Rotation paths and how fast each direction turns (degrees each step)
Each turn is a multiple of 5 degrees from 10 to 175, or 0.
Each row of a path follows its step; steps can be skipped.
path 1
step 1: [-34  19 -19  22 -22 -37 -20 -48   6 -16  -4   8  46 -30  11 -24   4 -24
 -24 -61 -15   2  -3  10 -26   2   4  46 -13   5 -17  43  14 -46 -30]
step 2: [-27  -8  20  15 -28 -58 -25 -48  16   2  26   0   6   3  42   0  21   4
 -59  -7 -17   7   4  31  14  37 -29 -12  -9 -24  47 -17  28 -39  16]
step 3: [ 25  11  13 -16  30 -54  -2 -40  38 -29 -20 -16  -2 -23  11  -6 -10 -61
 -45  18 -13 -27 -21  31 -38  25  -5   9  18  11  24  -3 -29  -8  43]
step 4: [ 42   8  -9   9  51 -11   6   5  72 -28  27   3  39  18  32  -4  22  -4
 -31 -20  -8   4  10  -1 -41  14  15  20 -21  26 -15  -9  40 -45  25]
step 7: [ 21 -21   3  31   5  13 -11 -14  16   6  -2  -9  17  37  54   0  -8  -1
  28 -54 -46  61   0  10 -18 -40 -55  -2 -16  -9 -23 -10  22   3  38]
step 8: [-22  -6  11  32 -27  21  -2 -34 -19 -18  -6  21  24  -4  47   9 -26 -45
   7 -18 -14   1 -44  11  12  19 -66   4  43  39 -41  34  -5   2  19]
step 9: [-42 -11  -4  23 -20 -57 -14   9 -20  -9  17  18  22   0  -3  46 -11 -32
 -52 -25 -51  21   3  14 -11   2 -17   0 -18  10 -73  -1  -6 -35   0]
step 10: [ 35   0 -21   0 -40 -38   5  -7 -26  -6  34 -36  11  -7  18   5   2  -1
 -60 -16  -9  19  -4  66   5 -29 -40 -10  24  -7   1  -1  -4 -24  60]
step 11: [  6  30   8 -38  26 -16  13  -4  25   0  57   4   9 -10  24  27   9 -46
 -58 -10  35 -36 -17   9  -7  -4 -34  40  30  -6 -30  40 -12  -2  30]
step 12: [  2 -27 -16 -31  23   5  -2 -13  22 -18  51 -42  46  -6  -6  36  -1  -2
 -40  -6  -3  -3 -35  -4 -23   9   2  11 -65 -40 -30   6  44 -19  26]
Directions:
[ -9  -4  -9  -3   1   1 -22  -5   0   6   6  -9  -4   8   5  -3  -9  -2
   6 -13  18   4 -11  -3  -8  -5  -3   8  -9  -8   8   7   5  17 -11] | 60
[  5   3   6  -6   4 -15   5  -5  -9   4  -7  -1 -15  -3   9   4  -3  -3
  -6  -9   5   7  18  -6  -4 -13  -3  -7   8 -16  12 -13 -10   6  11] | 95
[ -3   2   5  -5 -11  -4 -14   4 -17  14 -14  -4   7   1  16   3  -3   7
  12   5 -12   4   3  -7   3   3   1  24   3   5  -4   1  -4  -6   6] | 45
[ 11   0 -12  -4   0 -15  -9  14  -1   3  11 -10  -1   5   2  10  -4  -6
   0   0  12  -2  10  12  -3  18   6  -5  10  19  -1  -9  -3  -1  -1] | 55
[ 18  -3   1   4 -10   5   0 -15 -18  -6  -1  -7   4  -8  -7 -11 -17  -9
   9   7   3  -9 -13   6  -6  -2   5  -4  14  -1   9   4  -1   0   7] | 145
[ -5  14  -9  -4  -9  -6   4   1   6   3   5   2  12  -2  -6   5 -18  14
  -7   2  -3   1   5   8  -6   6 -16   0   6 -16   5  11 -14 -10 -10] | 40
path 2
step 0: [ 14  -4 -35 -43  16 -50   0  10  16 -24 -11  17   8 -16  -7   2 -34  -4
  36  23 -26 -10  18  34  17 -17 -28 -15 -21 -43  41  16 -13 -25   5]
step 3: [ 43  11 -53   3  13 -10  34 -11  11  -3   6 -15 -41  18  -2  -6 -25  -8
 -15   1  21  36  10   7 -52   9  -2 -44 -17 -27  14  10 -33 -28  -6]
step 4: [ 27   5 -51   8 -26  11   0   4   9  30  -9  26  18 -21 -21 -10 -11  17
  -8 -17  22 -19 -11 -35 -37  -3 -38 -38  21   7 -53   2   7 -16  35]
step 6: [ 33   1 -15  12  19  -5 -14 -13 -21   2  -8  -3  12 -19  16 -19 -24  12
   5 -41  42   0  41  19  -2  10 -17   0  -7 -36  51  54 -13  25  39]
step 7: [ 19  13   0  10 -27 -10   4   1 -22 -22  -8  -1 -31 -13 -28 -16 -35  14
   5 -10  30  -7 -15 -37   0 -58 -21  38   5  20 -11  22  18  48  41]
step 8: [-11  -4  -9  26  11 -25  25 -14 -31  30 -16  -5 -62   8  31  -2 -23 -19
 -11 -44  13  35  21 -41   6   1  15   3  -3  39   6 -25  -1  28 -19]
step 9: [ 21  54 -47  28 -16  -8 -19 -37 -13  31  17 -24  40 -15  17  -2 -31 -10
 -29 -18  -5  53   0   8   2 -18  -5  -7  -1  21  11   3 -27  -6   4]
step 10: [  2  11 -15 -19  29   8 -45  -9  12   5   4  11   6 -38 -27  34 -18 -25
  12   3 -21  35  18 -44  -1 -47  -6 -25   4  29 -33  14  40  11  17]
step 11: [-30   2  16   2  55  11 -21 -17 -13  10  -7   7  20 -27  39 -38  28 -20
  17 -39  15  -7  18 -31  35 -10  -4 -15  28  34  17  22   6   2 -31]
step 12: [ 10  36  31  -9  24   7   4   4 -17 -26  63 -30  30  11   4  -4 -19 -18
   3 -22  15  16 -27 -12  35 -28  25  14  -5 -10  32  51 -10  -2  17]
Directions:
[-25   4   6  -2   0  -1  12  -3  -8   9  -2   1 -11   7  -5   3  19  -7
   5  -3   4  -4   5   5   4   2 -20  -8  -2  17  -6  -1   5   4   5] | 120
[-12 -20   7  14  -1  -3  -6  19  -4   3   2   2   2   3   3  -7  -1   5
  -4  -3  -7  -5   7 -16 -12 -19  -8   3   6   0  -9  -2  -3  -6 -10] | 115
[ 15  -1   7  13 -11   3   1  -1  -8 -16  16 -12 -11  -3  -3 -12   3  -6
  13  -2  -1  -6  11  -6  14   5  -8   2  -7  -6   4 -12   7  -1   0] | 65
[  5  -6   9  -6  -6   9  -2   2   2  19  -7   1   2   9 -14   3  -8  -1
  12 -30 -10   4   5  -2   0  12   1  -3   1  -9   0   2   5   2  -5] | 160
